Families of rows that turns and mirrors carry onto each other, the same ones carrying the whole set onto itself: the rest of each named row's family, in list order:
4 families of 8 rows:
konid: [  4 -17 -31   4 -27  -8  17  25   6  -9   1  11   6   7  -7  -1   9  15
  18   2   2   2  -7   6]
nivik: [  0  -4  -3  -8  22   5  -5  10   7   4  16  -4  13  -9   2   0  10  19
   9 -31  -1  13  19  20]
nunes: [-11  -6  -5  -5  16  14  -2  28   9  12   4  -8   1 -11   0  -2   7  15
  -2  -2 -11  -8  17  19]
Falot: [  5 -11 -33  -1 -29 -14  17  26   2 -15   1   7   9   0  -2  -4  15  14
  18  -4   3   3  -4  15]
sar: [ -4  -7   0  -3  17  23  -6  28   7   6   6 -10   2  -6   1  -4  11  10
   2  -2  -7  -2  22  17]
Vupa: [ -6  -3 -31   4 -19 -12  17  10   1 -10  -7   5  12   0  10  -6  16  -9
  19  -7   8  24  -6  12]
Tinu: [ 10   3  11   9   2  16 -14   1   7  -3  18   7  20 -13  -3   0   8  20
  11 -15   1   8   3   5]
Rim: [ -8 -11 -35   4 -16 -16  11  12   3 -16  -3  -2   6   2   9  -6  14 -12
  16  -5   9  17  -4  19]
Ramo: [  3  -9   1  -2  21  14  -9  15  13  -2  18  -6  14  -2  -1  -2  10  19
   7 -26   1  10  19  15]
Lur: [ -7   4 -36  -2 -31  -9   8  11  24   0   3   6  11  -6   2 -10  24  24
  16  -7   0  -1  -4  19]
poreg: [ -1   8  16   1   3  19  -2   1  14   0   5  -3   9 -12   2  -6   7   1
   0  11   1  -2   7   6]
borid: [  2   3   6   4   7  19   1  14   7   5  -2   3  11 -11  -1  -6  -1   7
   5  21   3  -4   3   1]
doman: [19  2 10  4 10 23 -5  1 11 -2 14  3 23 -7 -1 -4  8 14 13 -9  6 12  6  7]
luzu: [  1  -1   1  -2  23  15  -4  12   5   4  20  -4  10  -1   6  -2  13  15
   2 -23   4  14  20  18]
voz: [-12   1 -38  -2 -14  -2   7  -9  19   9   3  -3   4  -4  14  -5  25  -2
  17 -15  -1  18   1  26]
dit: [ -7 -11   0  -4  15  18  -6  22   7   0   3  -7   6 -11   4  -1   5  -4
   0  -2 -12 -10  19  19]
beras: [ 1  4  9  6 11 27 -5 13 15  2  1  1 12 -5 -1 -8  5  4  5 14  2 -2  7  7]
gafe: [ -9   2 -42   1 -19  -8  10  -3  17   3   1  -2  15  -8  16  -4  25   1
  12 -19   0  14  -3  21]
Gelim: [ -9   5 -38  -1 -23  -6   8  -3  15   2   1  -6   6 -12  16 -10  26  -2
  15  -7   2  16  -2  25]
Mav: [  1 -10   2  -4  16   4 -10  20   4  -3  17   1  19  -7  -5  -7  10  16
  10 -25  -6   6  25  11]
zazom: [ 14   2   6   4  14  13  -5  -5   5  -3  10   8  22 -11   2   0   1  11
  17 -12  11  13   0   4]
momiz: [ -5   1 -34  -4 -29  -3  14  11  25  10   6   5   5  -3  -1  -6  24  27
  13  -4  -7  -2   1  18]
Suzab: [ -9 -15 -35   0 -15 -12  11   7   0  -9  -1  -8   1   6   8 -16  17 -14
  15  -5   6   9   2  13]
latan: [ -5 -14 -30   3 -30 -10  16  27   7 -13  -5  11   5  -1   2   1  15  12
  15   1   6   4  -8  12]
Dev: [ -3   1 -24  -1 -34  -9  13   6  21   2  10  15  10   2  -2 -15  25  23
  19  -7   0   2  -2  24]
neku: [  6  -1   7   0   9  29   2  17  12   4   2   5  15  -7   0 -13   0  11
   7  10   3  -3   8   0]
leduf: [ -3 -14 -32   3 -11 -10  14   5  -1 -11  -2   2   6   6   8  -4  12 -13
  21  -5  10  25  -2  12]
Kudaf: [ 13   0   6   2  16  24  -3   3   7  -7  11   6  17  -1   2   0   1  10
  11 -15  12   9   2   5]
Natiz: [  4 -22 -31   5 -26 -12  14  23   2 -11   6   4   8   7  -6 -11  12  11
  17 -15  -4   3  -8  17]
pefo: [-8 -6 -3  2 17 25 -6 25 13 14 10 -3  7 -7  4 -8  8 16 -4 -1 -7 -1 17 17]
bukas: [ -9   2 -34   1 -24   1   3  -9  14   4   3   2   0  -5  15 -11  28  -2
  18  -3   5   2  -4  27]
bivin: [ -6  -3 -37  -8 -30 -10  17  15  21   2   4   3   8  -7   7  -3  26  24
   8  -8   0  -2   4  16]

The rest of the family of Tinu: poreg, dit, Mav, Suzab, Dev, Natiz, bukas
The rest of the family of Gelim: Falot, sar, Rim, Ramo, Lur, doman, beras
The rest of the family of bivin: Vupa, luzu, gafe, latan, neku, Kudaf, pefo

Families of rows that turns and mirrors carry onto each other, the same ones carrying the whole set onto itself: the rest of each named row's family, in list order:
6 families of 6 rows:
Tivu: [  2  -1   4  15   3  -6 -43  -8]
gamo: [  3  -9   1  14  13   8 -13 -14]
folo: [-13  12   4  10 -14   3  -3 -16]
kig: [-15  -3  21   9  -1  -9 -25   5]
sunes: [  3  -5  10  -7  -1 -23  -8  -9]
dis: [ -2 -13  16   2   2 -17  -8  -2]
mege: [ 17  16   0   3  -3 -19 -26 -16]
Lis: [  0  -1  22  -4   7 -18  -8   0]
somo: [ -1   7   9  22  -5  -4 -40  -6]
kurom: [ 14  23   2   4  -4 -21 -18 -13]
Zezek: [  6   0  -2  21   6  -3 -37 -10]
Fega: [-13  30   9   5   0  -5 -15 -10]
gesam: [-20   9  17   3  -8  -8 -29   0]
dig: [  3  -9  -1  10  -4  -3  -1 -20]
kor: [  9  22   6  -1   6 -21 -11 -13]
salu: [ 13  23   8   3  -6 -20 -14 -11]
dafim: [ -7  28   9   6 -12  -4 -10 -11]
rumar: [ -6   3  -6  16  11   9 -12 -20]
kegak: [ 15  28   6   6   3  -9 -18 -13]
lubas: [ 10   2   0  23   4   0 -34 -12]
rafom: [  2  -4  -6  18   2   9 -11 -19]
Mif: [ -2  -8  -8  15   3   6 -10 -18]
noze: [ 10   6  -2  18  15  -5 -32 -15]
mapa: [ 12  -7  11   3  -2 -25 -10 -10]
Tata: [-19   2  19   6  -2 -11 -26   5]
nale: [ -5 -12  -4   7   1   3  -8 -19]
kas: [-10  27   2   6 -10  -2 -10 -13]
per: [-12  20  -1   6 -11   5 -12 -17]
gato: [ -8  -9  12   0  12 -15  -5  -6]
feme: [-15   7  25   1   3  -8 -18   5]
kam: [ 16  14   9  11  -6 -21 -29 -10]
lol: [ -3  -9  13  -2   2 -22  -7  -3]
Rege: [  0  29   5   6  -1   3  -8 -15]
Gugi: [-15   1  19   7  10 -12 -30   3]
bafa: [-21   7  16  13 -11  -1 -23  -3]
goz: [  4  -2   6  19  13   5 -32  -8]

The rest of the family of kam: folo, somo, dig, mapa, bafa
The rest of the family of nale: Tivu, sunes, mege, gesam, per
The rest of the family of dis: kig, salu, dafim, lubas, rafom

Families of rows that turns and mirrors carry onto each other, the same ones carrying the whole set onto itself: the rest of each named row's family, in list order:
5 families of 6 rows:
ses: [  1  15  -2 -12  19  -9 -22  31   1 -15   4 -17  16  -7   0  -8 -10   6]
sus: [  5  27   9   2  31  11 -10  -3 -30  -2   5  -8  14   0   9  -7 -28  17]
Dapi: [ -6  27 -14   1  17  24  21   0 -17  13   8 -14  15  -3   8  -3  -5  10]
livuk: [-10  28   4   8  12  30 -10   8 -22   2   2 -12  19   6   4  12 -16  24]
fud: [ -6   3  -9 -14  11  -8   3  22   2   3   7 -19  24 -17  -4 -16  -9  -7]
Fala: [  4  40 -11  13  21  25  -1   4 -20   0  -5  -9  12   3   2   0 -10  14]
ruzom: [  1  15  -5  -3  20  -5 -23  31  -1 -13  -6 -24   9 -15  -8  -6  -1   0]
nodek: [-18  24   3   6   7  29   2   3 -19  12   5 -13  28   0   2   7 -17  18]
kuni: [-10  21  -4  11  10  33   4   4 -24  11  -2 -12  13   5   2   7 -13  16]
vumi: [ -6  -3   2  -5  26  -4 -12  15  11   5  -3 -32  -5  -7  -3  -4  -4  10]
maba: [-10   1   8  -8  24  -9 -16  15  14   3   2 -32   4 -10  -3  -4  -7  14]
sefo: [ -2   1   5  -6  36  -1 -13  16 -17  -5   1 -32  -9 -18   1  -5  -4   5]
ref: [ -4  -7  -3   0  11   5 -20  32  -5  -4  -8 -22   2  -5  -9  -2 -11   0]
bolun: [ -5  46   0   5  16  18  -6   3 -16  -1   4  -9  33  -4   3   0 -13  18]
bif: [-11  -4   3  -8  23  -6  -6  13  14  10   2 -32   4 -12  -5  -7  -5   8]
sivon: [ -3  22   9  -1  26   9   3  -8 -28   8   9  -8  26  -8   7 -11 -29  12]
gove: [ -4  25   6   3  20  13   1 -11  -4  15   3  -8  22   8   5  -5 -28  23]
vived: [ -6  36 -10   8  15  23  14  -3 -18  12   1 -11  27  -6   0  -5 -11   8]
mor: [  8   3 -18  -4  19  -1  -3  27  -3  -4  -4 -18  -3  -4  -3 -13  -5  -6]
madu: [  5  18   0   5  30  16   6  -7 -32  10   3  -9   8  -1   6 -11 -25   9]
Kula: [  0  22   1   7  22  17   5 -11  -6  17   1  -9  12  10   5  -6 -25  21]
duz: [-10  -4   5  -9  30  -3   0  11 -16   5   7 -32   5 -26  -1 -10  -4  -1]
vazi: [  3  39  -8   3  24  23  -3   9 -17  -6   4 -12   6   8  10   4  -5  21]
lek: [-10  11  -4  -7  13  -7  -9  25   2  -2  -1 -26  24 -23 -10 -11  -3  -6]
rezir: [  1  27   4   6  24  15  -5  -7  -4  10   1  -8  14  13   6  -3 -26  25]
ligut: [-12 -11  -4  -3   6   4  -8  27  -4   6  -4 -23  13 -12 -11  -5 -11  -6]
piga: [ -1   6 -14  -1  18   0  -4  25  -3  -1  -8 -26   5 -17 -11 -12   1  -9]
fenas: [-12  -3   5  -6   7  -1 -21  31  -2  -4  -2 -22  18 -10  -9  -3 -14   2]
Lumi: [-12  39   2  -7  15  14   3   4 -11   2  16 -14  33  -5  10   2  -9  21]
ziv: [-10   5  14 -12  32  -8 -17  17 -14  -4   8 -32  10 -24   1  -5  -7   9]

The rest of the family of ref: livuk, nodek, kuni, ligut, fenas
The rest of the family of piga: Fala, ruzom, bolun, vived, lek
The rest of the family of ses: Dapi, fud, mor, vazi, Lumi

